In the data rows, zero lies at 4.5, halfway between 4 and 5.
Here are some rows, each followed by its group. Groups can overlap.
[3 2 3 3 2 6 5 3 4 4 3 5 3 3 4 5 4 5 3 3 4 6 4 5 3 6 5 6 4 4 4 3 6 3 6 6 3
 3 6 4 3 5 4 4 6 5 4 4] 1
[6 2 7 9 7 6 3 3 4 4 4 3 3 4 4 2 3 5 7 4 7 5 7 6 5 3 2 4 6 6 3 4 4 5 3 3 3
 4 5 5 6 5 3 6 7 7 5 4] 2
[5 9 6 4 5 6 2 5 3 3 8 6 4 7 5 2 5 6 4 5 4 4 3 2 6 4 4 3 5 6 3 3 4 5 5 3 4
 3 9 6 8 6 2 5 3 4 9 3] 1
[5 3 5 5 4 4 5 2 3 6 6 5 9 4 4 6 5 3 6 3 4 3 5 7 5 3 2 3 2 4 4 3 5 5 3 6 4
 6 3 4 6 6 5 2 3 8 5 6] 3
[3 5 4 6 9 5 5 4 2 3 2 4 9 3 3 7 4 4 5 3 6 4 4 7 6 4 3 7 4 4 4 8 3 3 3 3 4
 4 4 9 3 5 3 4 4 3 4 2] 4
[5 8 5 4 6 6 4 3 4 4 7 3 3 5 4 5 5 6 5 4 3 4 5 6 5 3 3 3 6 5 3 4 5 4 3 4 5
 3 6 7 8 4 4 3 4 3 9 3] 3
[2 5 7 6 5 3 5 3 4 4 4 4 8 2 4 3 2 3 5 4 4 5 3 4 4 3 5 3 5 3 6 6 7 5 3 5 4
 3 3 5 3 6 6 5 3 8 3 6] 5
[6 4 4 6 4 5 2 5 3 4 2 4 5 2 9 4 4 5 5 7 7 6 8 4 9 9 8 4 4 4 6 6 5 5 6 4 5
 6 4 3 4 3 6 5 5 6 3 7] 5
[6 4 4 4 3 4 3 4 5 4 2 3 4 3 3 5 6 7 3 4 4 3 6 5 4 4 6 5 5 4 3 5 6 3 6 6 3
 4 4 4 4 4 5 5 4 2 3 6] 4
[3 7 5 4 3 3 6 4 6 5 4 5 5 7 4 3 3 3 6 3 4 5 3 2 4 4 4 5 6 4 3 4 4 5 6 3 4
 5 4 3 3 3 4 6 5 6 5 5] 5
[6 8 4 5 3 5 7 6 3 7 3 5 8 9 8 6 4 6 5 3 3 6 9 3 7 6 3 5 4 5 3 5 3 4 5 3 5
 2 5 9 6 9 5 3 2 2 8 3] 3
[5 5 6 7 6 5 5 4 3 4 2 4 5 3 3 2 3 5 6 4 5 5 4 6 4 4 6 4 5 6 5 5 5 5 3 5 3
 3 3 4 4 5 3 4 4 6 4 4] 2
[4 2 4 5 3 5 5 4 3 3 4 3 4 2 8 6 8 5 2 8 6 4 2 3 6 8 5 3 5 5 6 4 3 6 6 3 6
 7 3 4 6 4 4 4 3 3 4 5] 2
[4 4 3 3 4 4 5 8 6 3 4 6 3 5 3 3 5 7 5 5 5 4 4 3 3 4 6 3 5 6 4 4 2 4 5 4 5
 4 3 6 5 5 4 6 6 6 3 7] 6
[6 4 5 6 4 3 5 6 4 5 3 6 5 4 4 7 3 2 4 3 3 6 6 5 4 3 4 2 5 4 3 3 5 6 5 4 5
 5 5 5 3 5 6 6 3 4 5 6] 7
[6 5 4 5 7 6 6 5 5 4 7 3 4 5 4 6 8 7 5 7 3 3 4 7 5 6 3 5 4 4 8 5 2 6 2 5 7
 8 9 6 6 4 3 6 5 3 4 3] 7
[3 4 5 5 4 4 5 3 8 7 3 4 3 4 9 4 4 6 6 8 5 3 3 2 9 8 9 6 4 4 9 4 9 5 5 7 9
 9 7 4 3 4 4 3 3 2 4 6] 8
[6 5 5 6 4 2 6 5 5 7 3 6 4 4 4 6 3 3 6 3 4 6 6 6 5 3 3 4 6 4 4 5 4 7 3 5 5
 5 4 5 4 5 6 6 3 5 5 6] 7
[4 5 4 5 6 3 3 4 5 3 3 3 8 4 4 3 5 5 4 3 4 5 3 6 3 3 3 7 5 5 4 6 3 2 5 4 3
 3 5 7 3 4 4 6 5 2 5 4] 4
[5 3 3 5 7 5 4 5 6 3 4 3 6 4 5 4 6 6 5 4 3 3 3 7 4 3 5 7 4 4 3 7 5 4 5 5 3
 5 5 7 4 5 4 6 4 2 3 4] 4
[7 3 6 7 6 6 5 4 4 5 5 4 3 3 5 3 3 5 7 4 5 6 5 5 5 3 3 5 5 5 3 4 2 6 5 4 4
 4 6 4 5 5 2 5 5 5 3 3] 2
[3 7 4 4 3 6 4 4 4 5 7 4 4 7 4 6 4 2 6 3 5 6 3 6 4 3 4 5 5 6 3 5 4 4 5 3 4
 5 3 3 5 3 6 4 5 5 6 4] 5
[3 9 9 5 9 4 9 3 1 5 3 4 8 5 6 3 9 3 3 9 4 2 3 6 4 7 6 4 4 5 9 9 3 5 7 9 9
 9 4 9 6 3 9 5 3 5 4 3] 7
[4 5 6 6 5 5 6 4 3 4 3 3 6 3 3 3 3 4 6 4 5 5 3 5 3 4 5 3 5 4 5 6 6 5 2 5 3
 3 3 5 3 5 4 4 3 7 3 5] 8
[3 5 4 4 6 2 4 4 5 3 3 2 8 3 4 3 4 5 4 3 3 5 3 5 3 4 2 7 5 6 4 6 3 2 5 4 3
 3 4 7 4 3 3 6 4 3 5 5] 4
[2 2 4 2 2 7 5 2 5 4 3 6 3 3 4 4 2 4 3 4 3 5 4 5 3 6 6 4 3 4 4 3 5 2 7 5 2
 2 6 3 4 5 4 4 7 3 4 3] 1
[5 5 6 4 3 3 5 6 5 3 1 8 3 4 3 7 5 4 4 4 3 5 5 3 2 4 3 2 5 4 3 3 5 5 6 3 5
 5 5 2 3 3 5 7 4 5 5 7] 2
[2 4 2 4 5 7 3 4 2 3 4 5 5 6 4 7 3 3 6 6 6 6 3 4 6 3 6 5 3 9 4 4 3 5 3 5 4
 5 2 4 2 4 5 2 5 5 4 5] 1
[3 7 4 4 2 3 5 5 5 4 3 5 4 6 4 2 3 3 6 3 3 4 2 3 3 3 2 3 5 5 3 2 4 6 6 4 4
 5 4 3 3 2 5 6 4 6 5 6] 8
[9 5 5 4 4 7 6 5 3 6 4 4 8 9 9 2 4 7 7 3 5 7 9 4 7 8 5 5 2 3 4 5 3 5 6 5 3
 3 3 7 3 9 4 4 3 3 3 5] 3
[7 4 4 4 5 5 3 6 4 6 4 6 8 5 9 3 3 5 7 6 7 6 9 4 9 9 9 6 3 3 7 3 6 7 6 4 6
 6 6 6 3 5 6 6 7 4 4 6] 5
[4 8 2 4 2 4 4 8 4 5 3 6 4 6 5 2 3 6 3 4 3 4 9 4 6 7 5 4 2 7 5 4 5 4 4 5 2
 4 4 6 3 8 7 4 5 3 4 5] 3
[5 2 6 7 5 4 5 5 6 5 5 5 6 3 4 5 5 3 2 4 6 5 4 9 5 3 5 5 5 3 5 3 4 6 3 5 4
 4 2 4 3 5 5 3 2 4 5 3] 4
[4 7 4 4 5 3 5 4 8 7 6 4 5 6 5 6 3 6 4 4 6 5 6 3 6 3 3 2 9 5 3 9 3 4 6 3 8
 4 3 9 9 5 4 5 4 4 9 5] 3
[6 2 4 3 6 5 3 5 4 5 7 4 4 4 4 3 6 3 3 3 3 3 4 3 5 6 4 2 4 3 5 8 6 4 6 6 4
 5 3 4 8 5 4 2 5 4 6 3] 8
[4 4 6 7 5 2 5 3 7 6 2 4 4 2 8 6 4 6 5 6 6 4 3 3 8 6 7 6 5 3 8 3 8 6 6 4 7
 7 8 4 3 3 4 3 5 3 4 5] 2
[6 6 5 3 2 3 5 4 6 6 4 5 3 4 6 3 5 6 4 7 3 4 5 4 5 5 5 3 6 5 9 3 8 7 3 4 9
 8 9 3 4 4 3 3 6 4 4 6] 7
[3 6 5 4 3 2 7 4 5 4 3 5 4 6 5 3 3 4 5 3 4 5 3 3 5 4 4 4 5 4 3 4 4 5 6 3 4
 5 4 3 3 3 4 6 5 6 5 5] 3
[3 5 3 3 3 6 2 3 3 4 5 4 4 6 4 9 4 3 6 5 6 6 3 4 5 4 6 5 4 6 3 3 3 3 3 5 4
 4 3 4 3 3 4 2 5 4 4 3] 6
[6 5 5 5 7 6 6 6 5 3 7 3 4 5 4 6 8 7 5 7 3 2 5 6 5 6 3 5 4 3 8 5 2 6 3 5 7
 8 8 6 7 4 2 6 5 2 4 3] 7
[7 2 4 2 7 5 3 7 4 6 5 6 4 2 4 6 6 3 2 4 7 4 4 9 6 4 4 4 4 3 3 5 5 6 5 5 3
 2 1 5 4 4 7 3 2 5 4 3] 4
[3 6 5 4 3 4 3 4 5 5 3 7 4 5 4 6 3 6 4 4 4 7 5 4 3 6 5 5 2 3 4 5 3 4 3 7 3
 4 6 2 4 8 6 3 3 5 5 2] 1
[6 6 6 7 3 4 7 4 4 5 6 7 3 7 4 4 8 4 5 4 6 4 5 6 4 6 4 5 3 4 5 6 3 6 2 3 4
 5 4 3 9 5 6 5 3 5 9 6] 7
[3 5 6 6 4 2 2 5 2 5 4 4 7 4 4 3 3 4 5 6 5 4 3 3 3 4 6 5 5 4 5 5 5 6 3 4 6
 2 4 5 3 6 9 6 3 9 3 4] 7
[4 2 3 4 4 5 4 5 6 4 4 5 3 3 4 3 4 6 4 3 6 3 4 2 4 6 5 4 5 6 5 5 6 4 5 6 4
 2 6 5 3 3 4 5 5 6 5 6] 1
[9 3 5 3 5 4 4 5 6 3 3 4 3 4 3 3 7 5 3 5 4 2 5 5 4 5 5 6 5 5 3 6 7 5 6 7 4
 5 4 5 4 5 4 6 3 2 3 5] 7
[3 2 4 5 4 5 3 3 6 5 3 2 5 4 9 6 4 5 5 7 6 5 6 3 9 9 9 5 4 3 9 3 9 6 6 5 8
 8 4 3 4 4 5 4 4 4 3 6] 8
[8 2 5 3 4 6 4 6 3 5 5 5 8 7 9 2 4 6 6 5 6 7 9 5 9 9 7 6 3 3 4 5 2 6 6 3 4
 5 3 5 4 8 5 6 5 3 4 6] 5
[3 2 3 5 4 7 7 6 6 4 4 5 3 3 3 8 2 5 2 4 5 5 5 4 3 6 6 4 3 4 5 4 3 4 7 6 3
 2 4 4 3 6 4 4 7 5 4 5] 6
[6 2 6 5 6 3 4 6 3 7 7 4 5 3 4 5 2 3 3 4 4 3 5 4 4 4 6 3 5 6 5 4 6 3 4 6 4
 4 3 5 6 5 4 5 4 6 4 2] 3
[6 3 4 2 3 4 3 4 5 2 3 4 3 3 3 4 6 7 3 5 4 3 6 4 3 4 6 5 4 3 3 5 6 4 6 6 4
 4 5 4 4 4 5 5 4 2 3 4] 7
[8 5 6 4 3 6 5 6 6 3 5 4 6 8 7 3 5 6 5 4 6 7 9 4 5 8 4 4 5 5 3 3 6 3 5 6 3
 3 3 4 5 9 5 5 4 2 3 5] 3
[7 4 4 3 4 4 3 4 5 3 3 3 4 4 3 4 6 7 4 4 4 2 6 4 5 4 7 6 4 5 3 6 6 3 6 5 3
 4 4 5 4 4 5 5 3 2 3 6] 4
[5 4 5 5 6 3 5 6 3 7 4 3 5 4 4 3 4 2 4 3 5 2 4 5 3 3 6 4 5 7 5 3 5 4 4 5 2
 3 4 5 4 6 4 6 6 6 3 2] 5
[7 3 4 3 5 5 5 5 6 5 4 3 5 4 4 3 7 5 4 4 2 5 5 6 5 5 6 8 5 5 5 8 7 3 5 6 5
 5 6 6 5 5 4 6 2 5 3 5] 4
[7 3 4 3 4 4 4 5 5 4 3 3 4 3 3 4 6 7 3 5 4 2 6 5 4 4 5 6 5 4 3 5 6 4 6 7 4
 5 5 4 5 4 5 5 4 2 2 5] 7
[3 6 4 3 3 5 4 4 4 4 5 5 4 6 5 6 3 3 6 4 5 6 3 6 5 4 5 6 5 7 3 2 4 4 4 3 4
 5 3 3 3 3 6 4 5 5 5 4] 1
[3 4 5 4 3 4 6 6 5 4 4 6 3 4 3 5 4 8 3 4 5 3 4 3 3 4 6 4 3 5 5 3 3 3 5 4 5
 4 4 4 5 5 3 6 6 5 3 6] 6
[2 6 3 3 4 5 5 4 5 5 4 5 4 7 5 6 3 3 7 4 5 6 3 4 4 4 5 6 5 6 3 3 5 4 6 2 4
 5 3 2 3 2 6 6 6 4 5 4] 3
[4 4 6 7 5 2 5 3 7 6 2 4 3 3 9 6 4 6 6 7 6 3 3 4 9 7 8 6 5 3 9 3 9 5 6 6 7
 8 7 5 3 3 3 3 4 3 4 5] 2
[6 3 8 3 5 3 4 6 7 5 8 8 5 3 4 8 3 2 4 6 3 2 7 1 4 3 5 2 5 2 1 4 2 4 0 7 5
 5 6 5 6 3 4 3 4 4 7 1] 3
[3 9 4 4 4 2 5 6 2 4 5 7 3 8 6 6 5 6 6 4 2 7 6 6 6 6 6 2 5 4 5 3 6 4 3 4 4
 5 8 8 6 9 6 4 4 4 8 3] 3
[4 3 5 5 5 6 6 5 4 7 4 2 3 4 7 6 9 4 3 9 5 4 5 3 4 8 4 5 5 7 6 4 1 6 5 4 6
 8 4 3 7 6 1 3 3 2 3 4] 2
[4 5 3 3 3 6 3 3 3 4 5 4 4 6 4 8 4 4 6 5 6 5 4 5 5 4 6 6 4 6 3 3 3 3 3 4 4
 4 3 3 3 2 4 3 6 5 4 4] 6
[4 3 4 6 6 3 4 4 3 6 6 5 8 3 5 5 6 4 6 4 3 5 5 6 3 3 2 2 1 3 4 3 6 4 3 4 4
 5 3 3 6 5 5 3 3 8 5 6] 3
[6 3 4 4 4 4 3 5 4 4 4 3 3 3 4 4 6 6 3 5 4 2 6 5 3 5 5 6 5 4 4 5 5 4 6 7 4
 5 5 4 5 5 5 5 3 2 3 5] 2
[3 5 3 3 3 6 2 4 4 4 5 4 3 6 5 7 4 3 6 5 6 6 3 5 5 4 5 6 5 6 3 2 4 3 3 4 4
 5 3 4 3 3 4 3 5 4 5 4] 1
[3 7 5 3 3 3 6 3 5 4 5 5 5 7 5 4 3 4 7 2 4 4 4 2 5 3 5 5 6 4 3 4 3 5 6 3 3
 4 4 3 5 2 4 4 5 6 6 5] 5
[5 6 5 4 4 2 5 6 5 3 2 6 2 4 4 4 4 3 4 4 3 4 3 3 4 4 3 2 6 5 2 3 6 5 6 4 4
 5 3 3 2 3 5 7 5 5 5 6] 2
[4 7 6 6 5 4 3 7 2 4 3 4 3 7 3 4 4 6 4 3 4 6 6 5 4 6 5 4 4 5 4 7 4 3 4 5 4
 4 6 4 4 9 6 3 4 3 5 3] 6
[4 4 4 4 6 2 4 4 5 3 3 3 8 4 3 3 4 5 4 3 4 5 3 6 3 3 2 7 5 5 5 5 3 2 5 4 3
 2 4 7 3 4 4 6 4 3 5 4] 4
[3 3 4 4 3 5 4 5 5 4 5 7 4 3 3 5 3 6 2 3 4 4 4 3 4 5 6 5 5 6 5 6 3 3 5 4 5
 3 4 5 4 5 4 5 6 5 3 5] 6
[3 4 5 7 6 4 6 3 3 5 4 4 6 4 3 2 4 5 5 4 4 4 3 4 3 3 5 4 3 3 5 3 6 5 3 4 4
 4 4 3 4 5 5 4 3 7 3 5] 5
[6 4 4 4 3 4 3 4 5 3 2 3 3 3 3 4 6 7 3 4 4 3 6 5 4 4 6 5 5 4 3 5 6 4 6 6 3
 4 4 4 4 4 6 5 4 2 3 6] 7
[4 4 4 7 6 4 7 4 2 4 4 5 8 3 4 5 4 4 6 5 3 4 4 5 4 2 3 2 3 4 5 3 6 5 3 4 4
 4 3 4 4 6 6 3 3 8 4 7] 3
[4 5 4 3 3 2 6 7 6 1 3 7 3 4 4 5 5 3 2 4 3 5 4 4 4 4 1 5 5 7 2 4 3 7 6 4 4
 6 6 2 4 2 4 5 5 6 4 7] 2
[4 6 7 4 5 3 3 7 5 5 8 5 6 3 4 3 3 2 5 4 3 4 4 4 5 3 3 5 3 3 4 4 2 3 2 7 4
 3 3 3 7 3 4 3 5 5 7 6] 1
[4 4 5 7 6 4 6 4 3 4 4 4 6 4 3 3 4 4 5 4 5 5 3 4 3 4 6 4 4 3 5 4 6 5 3 4 3
 4 3 3 3 5 5 4 3 7 2 5] 8
[3 3 4 3 4 6 5 5 6 4 4 7 3 3 3 6 3 6 2 3 4 5 5 4 3 6 6 5 5 4 5 5 4 2 6 4 4
 2 5 5 3 6 4 5 7 4 3 4] 6
[5 4 3 4 7 6 3 4 7 3 3 2 6 4 5 4 5 5 4 3 4 3 3 7 4 3 5 7 4 3 3 6 6 3 3 4 4
 4 6 7 4 3 3 5 5 2 3 6] 4
[7 3 7 8 6 6 6 4 7 5 4 5 2 3 7 6 4 6 6 6 5 7 6 5 7 3 4 6 5 4 6 2 6 7 6 4 6
 6 8 3 4 6 4 5 6 6 3 4] 2
[6 3 3 5 8 6 4 5 3 4 4 6 5 4 3 6 5 3 4 5 6 4 4 9 6 4 3 5 5 4 4 5 4 5 3 4 3
 2 3 7 5 3 6 3 3 6 3 3] 4
[5 6 4 5 5 3 6 4 4 7 4 4 3 6 4 4 5 3 5 4 5 6 5 6 5 3 4 4 5 4 4 5 5 6 3 5 5
 5 6 4 5 2 6 4 4 5 7 5] 7
[3 3 3 6 4 5 3 3 6 7 3 3 4 4 9 4 5 4 5 8 4 4 5 3 9 9 9 7 4 5 9 2 9 5 5 6 8
 8 5 2 4 6 5 4 2 2 4 6] 8
[2 6 4 3 3 6 2 5 4 3 6 5 3 6 4 7 5 4 6 5 6 5 3 3 4 4 5 5 5 4 4 3 4 2 2 5 5
 5 4 2 3 3 4 3 7 3 5 4] 1
[5 6 4 6 5 2 6 4 4 7 4 5 3 6 4 5 5 3 5 4 5 6 5 6 5 3 4 5 6 4 4 5 5 6 3 5 5
 5 5 5 5 3 5 4 4 6 7 6] 7
[5 3 6 5 5 3 6 4 6 4 4 4 6 4 3 4 5 4 3 4 6 6 4 9 4 2 5 4 6 4 5 4 3 5 2 5 4
 4 3 4 3 5 5 4 2 5 4 5] 4
[3 3 5 6 6 4 5 3 3 4 3 3 7 3 4 3 4 4 7 4 4 4 2 5 4 3 3 3 5 4 4 5 6 4 2 5 3
 4 4 4 3 3 4 3 3 7 3 5] 2
[4 6 4 3 3 7 2 4 4 4 6 4 3 6 5 6 3 2 6 5 5 6 3 5 5 3 4 6 5 6 4 2 4 3 4 4 4
 5 2 4 4 3 4 3 5 4 6 4] 3
[3 6 5 3 3 4 4 6 6 4 4 6 3 5 5 4 2 5 4 5 5 7 7 3 4 7 5 3 2 3 5 4 4 3 5 4 3
 3 6 5 4 9 7 2 4 4 5 4] 1
Which 5 groups are nearest to each row below, nearest first, going by the distance to the group's nearest row?
[4 2 3 6 6 4 2 6 4 6 6 4 6 4 5 4 3 3 4 5 2 3 2 4 4 4 3 5 3 6 5 5 5 2 5 7 3
 5 3 2 6 5 3 3 4 6 5 4] -> 3 8 1 2 5
[4 4 6 5 5 3 6 7 2 7 6 3 6 4 4 4 4 2 5 3 4 2 3 4 4 3 6 4 5 5 5 2 6 4 4 5 3
 3 2 6 5 6 6 5 4 7 3 3] -> 5 3 8 7 2
[3 7 4 5 3 5 5 4 4 6 7 4 4 8 4 5 5 3 6 3 4 5 2 5 4 2 4 5 5 5 3 5 4 5 6 2 4
 5 3 3 5 3 6 4 5 5 7 4] -> 5 3 1 7 8
Which 5 groups are nearest to each row below, nearest first, going by the distance to the centre of the group?
[3 7 4 5 3 4 5 3 5 6 5 4 4 7 4 3 4 2 7 3 4 6 3 4 4 3 3 6 6 5 3 4 4 5 6 3 3
 4 4 2 5 2 5 6 5 5 6 5] -> 5 1 3 2 7
[4 3 4 3 6 9 1 4 5 9 2 4 7 4 9 5 4 4 6 6 4 9 9 2 9 9 8 7 2 5 9 5 9 7 6 7 8
 9 4 4 3 4 6 9 7 5 3 5] -> 8 5 2 7 3
[6 3 3 3 5 5 6 5 6 3 5 3 4 5 4 2 8 6 4 6 4 2 5 4 4 6 4 6 4 5 5 6 5 6 6 6 5
 6 6 5 6 4 3 5 4 2 4 4] -> 7 2 4 8 3
[3 2 3 4 3 5 3 4 5 4 4 5 3 3 5 4 4 6 3 3 6 4 5 2 4 6 4 4 5 5 5 5 6 3 5 6 4
 2 6 5 3 4 5 6 6 6 5 6] -> 6 1 2 5 8
[6 6 4 4 7 6 6 6 4 4 7 4 4 5 5 6 8 7 4 7 3 2 5 6 4 6 2 4 4 3 8 4 3 6 3 4 8
 9 9 5 6 4 3 6 5 2 5 3] -> 7 2 3 8 4
Which 4 groups are nearest to each row below, nearest first, going by the distance to the group's nearest row?
[2 5 4 4 5 4 3 5 3 6 9 2 7 3 4 3 3 2 4 4 4 5 4 5 4 4 4 4 2 2 3 5 3 2 4 5 2
 3 4 5 9 3 5 5 6 6 9 7] -> 1 3 5 8
[4 5 5 4 2 2 6 7 5 2 2 6 3 4 4 3 5 5 4 5 3 5 3 3 4 4 3 2 6 6 3 3 4 5 5 3 5
 5 5 3 3 3 4 6 5 6 4 6] -> 2 3 8 6
[6 7 5 3 2 3 6 5 5 7 4 6 1 5 7 3 5 8 4 7 4 3 3 3 6 4 6 4 4 4 9 3 9 6 3 5 9
 8 9 4 4 4 3 2 7 5 5 6] -> 7 2 8 6
[3 2 4 5 3 5 5 4 3 3 4 3 4 3 8 6 8 5 2 8 6 5 3 3 6 8 5 3 5 5 6 4 3 6 6 3 6
 7 3 5 5 4 4 5 4 3 3 5] -> 2 5 8 6
[5 3 4 6 8 5 4 4 6 3 2 4 7 4 5 5 4 5 4 3 4 4 4 8 3 3 4 6 4 2 3 6 5 3 4 4 3
 5 7 8 4 4 4 6 5 3 3 3] -> 4 7 2 8
[5 6 6 5 5 3 5 8 2 7 5 3 5 4 4 3 5 2 4 3 5 2 3 5 3 3 6 4 6 6 5 3 6 4 5 5 3
 3 3 6 3 7 5 5 4 7 2 3] -> 5 3 8 2
[3 2 3 3 3 5 4 5 6 4 4 6 4 2 4 5 3 6 3 3 5 4 4 3 3 6 6 5 5 5 5 5 4 3 5 5 4
 2 5 5 3 4 4 6 6 6 4 5] -> 6 1 7 4
[3 4 6 6 5 4 5 3 3 4 4 4 7 3 3 2 4 4 6 4 5 4 2 4 2 3 5 3 4 3 5 5 6 5 3 4 4
 4 4 4 3 5 6 4 3 7 3 5] -> 5 8 2 3
[5 7 7 6 5 3 3 6 2 4 2 3 3 7 3 2 4 6 4 3 4 6 7 6 4 6 6 2 4 4 3 7 4 3 4 6 4
 4 7 4 4 9 5 4 3 3 5 3] -> 6 1 2 3
[5 4 4 3 4 4 5 5 4 3 5 3 3 4 7 5 9 6 3 8 5 4 4 3 5 8 4 4 4 6 6 5 3 6 6 3 7
 8 5 3 7 5 2 5 3 2 5 5] -> 2 7 6 8
[3 4 1 5 5 6 1 5 5 5 9 3 7 2 5 4 4 3 3 4 5 6 3 7 3 3 4 5 3 3 3 6 5 3 4 6 2
 4 4 6 9 3 5 6 4 7 9 6] -> 1 3 5 8
Which 3 other groups have their centres nearest to the centre of group 1, nearest first?
6 3 5
Which 4 groups are nearest to each row below, nearest first, going by the distance to the centre of the group?
[7 2 3 3 3 5 3 5 5 4 4 3 3 3 4 3 7 5 3 5 5 2 7 5 2 5 4 6 4 5 4 5 5 4 7 7 4
 5 5 3 6 5 5 6 3 3 3 3] -> 7 4 2 6
[6 2 4 4 4 5 5 5 5 4 4 3 3 3 5 4 8 5 3 7 5 4 5 3 4 7 3 6 6 6 4 6 4 6 6 5 5
 6 3 3 6 4 4 6 3 3 3 4] -> 2 7 8 4
Which 4 groups are nearest to each row below, nearest first, going by the average distance to the group's rows?
[3 7 5 4 3 4 6 4 5 5 5 5 5 7 5 4 3 3 6 3 4 6 3 3 5 4 4 5 6 4 3 4 4 5 6 3 4
 5 4 3 4 2 4 5 5 6 5 5] -> 5 1 6 3
[2 5 7 5 4 4 5 4 3 5 3 3 8 3 4 3 4 4 6 4 4 3 3 4 4 3 5 4 5 4 5 5 6 5 3 4 4
 3 2 6 3 6 6 4 4 8 3 5] -> 5 4 6 8
[6 5 5 3 6 5 5 6 5 3 6 3 4 5 5 3 9 6 4 8 3 2 5 3 3 7 2 5 4 5 7 6 3 6 5 4 7
 8 7 5 7 4 4 5 4 2 5 4] -> 7 2 4 6
[4 6 2 5 7 4 2 2 4 2 4 2 8 4 3 6 5 4 3 4 5 4 4 6 4 4 3 7 5 4 5 6 4 4 5 3 3
 2 5 8 4 4 4 6 5 2 5 4] -> 4 6 1 7
[2 6 3 3 3 5 3 3 4 4 5 4 4 6 5 7 4 3 6 5 6 6 3 6 5 4 5 5 5 7 4 3 4 4 4 3 4
 5 2 4 3 3 5 4 5 4 5 4] -> 1 6 5 4
[4 3 4 6 3 4 5 3 4 4 4 3 3 2 8 6 6 6 4 7 6 3 2 3 7 8 7 3 6 3 8 5 6 6 6 4 7
 8 6 4 5 4 4 3 3 2 4 6] -> 8 2 7 6
[4 5 4 4 3 3 5 6 4 4 2 6 3 4 3 4 5 4 4 4 3 4 4 3 3 4 3 2 6 5 3 3 5 5 6 4 4
 5 5 3 3 2 5 6 5 5 5 6] -> 6 2 1 7
Group 7 spreads out most along one direction. Which 3 other groups' directions of most spread are closest to that one, closest first?
2 1 8
Group 4 spreads out most along one direction. Which 3 other groups' directions of most spread are closest to that one, closest first?
3 6 5
Group 5 spreads out most along one direction. Which 3 other groups' directions of most spread are closest to that one, closest first?
8 3 2
Which 5 groups are nearest to each row below, nearest first, going by the average distance to the group's rows?
[7 4 7 7 5 4 6 3 7 6 3 5 3 3 7 6 4 6 6 6 5 6 7 3 7 4 5 5 6 3 7 3 8 6 6 4 7
 6 8 3 3 6 3 4 5 5 3 4] -> 2 8 7 5 6
[6 2 5 3 5 5 6 5 5 4 5 2 2 4 6 4 9 5 4 8 4 4 5 2 3 8 2 5 5 6 5 7 3 6 6 4 6
 7 4 3 6 5 3 5 3 3 4 4] -> 2 7 6 4 8
[2 7 4 4 2 6 4 3 4 6 6 4 5 7 4 6 3 2 6 3 4 7 3 6 5 3 5 6 5 5 3 3 2 4 4 3 4
 5 2 3 5 3 6 4 5 5 6 4] -> 1 6 5 3 4
[2 2 3 4 4 7 5 4 5 4 3 6 3 2 4 4 3 5 2 3 3 5 4 6 3 6 7 6 3 5 4 4 4 3 6 5 3
 2 6 4 3 6 3 3 6 5 3 3] -> 6 1 4 2 5
[5 6 6 4 5 3 3 7 5 5 9 5 5 4 4 4 3 3 4 4 3 5 5 4 5 3 3 5 2 3 4 3 3 2 3 7 4
 3 2 3 8 5 4 4 6 4 8 6] -> 1 6 3 4 5
[6 3 7 8 6 5 5 3 6 6 4 5 4 2 7 4 4 6 6 6 6 6 5 5 7 4 5 6 6 4 6 2 7 6 5 4 6
 6 7 3 3 5 2 5 5 5 3 3] -> 2 8 5 7 4
[4 4 3 3 3 6 2 3 4 4 5 4 4 6 4 9 4 3 6 5 7 6 4 3 5 4 6 5 4 6 3 3 3 2 3 5 4
 4 3 4 3 3 4 3 5 4 4 3] -> 6 1 4 5 3
[3 7 2 2 3 5 4 4 4 5 4 5 4 7 5 5 3 4 5 4 5 5 4 5 5 4 5 4 5 7 3 3 5 4 4 3 5
 5 4 3 3 2 7 4 5 4 5 5] -> 1 6 5 3 4
Which 3 other groups have their centres nearest to the centre of group 8, nearest first?
2 5 7
Which 3 other groups have their centres nearest to the centre of group 3, nearest first?
5 1 7
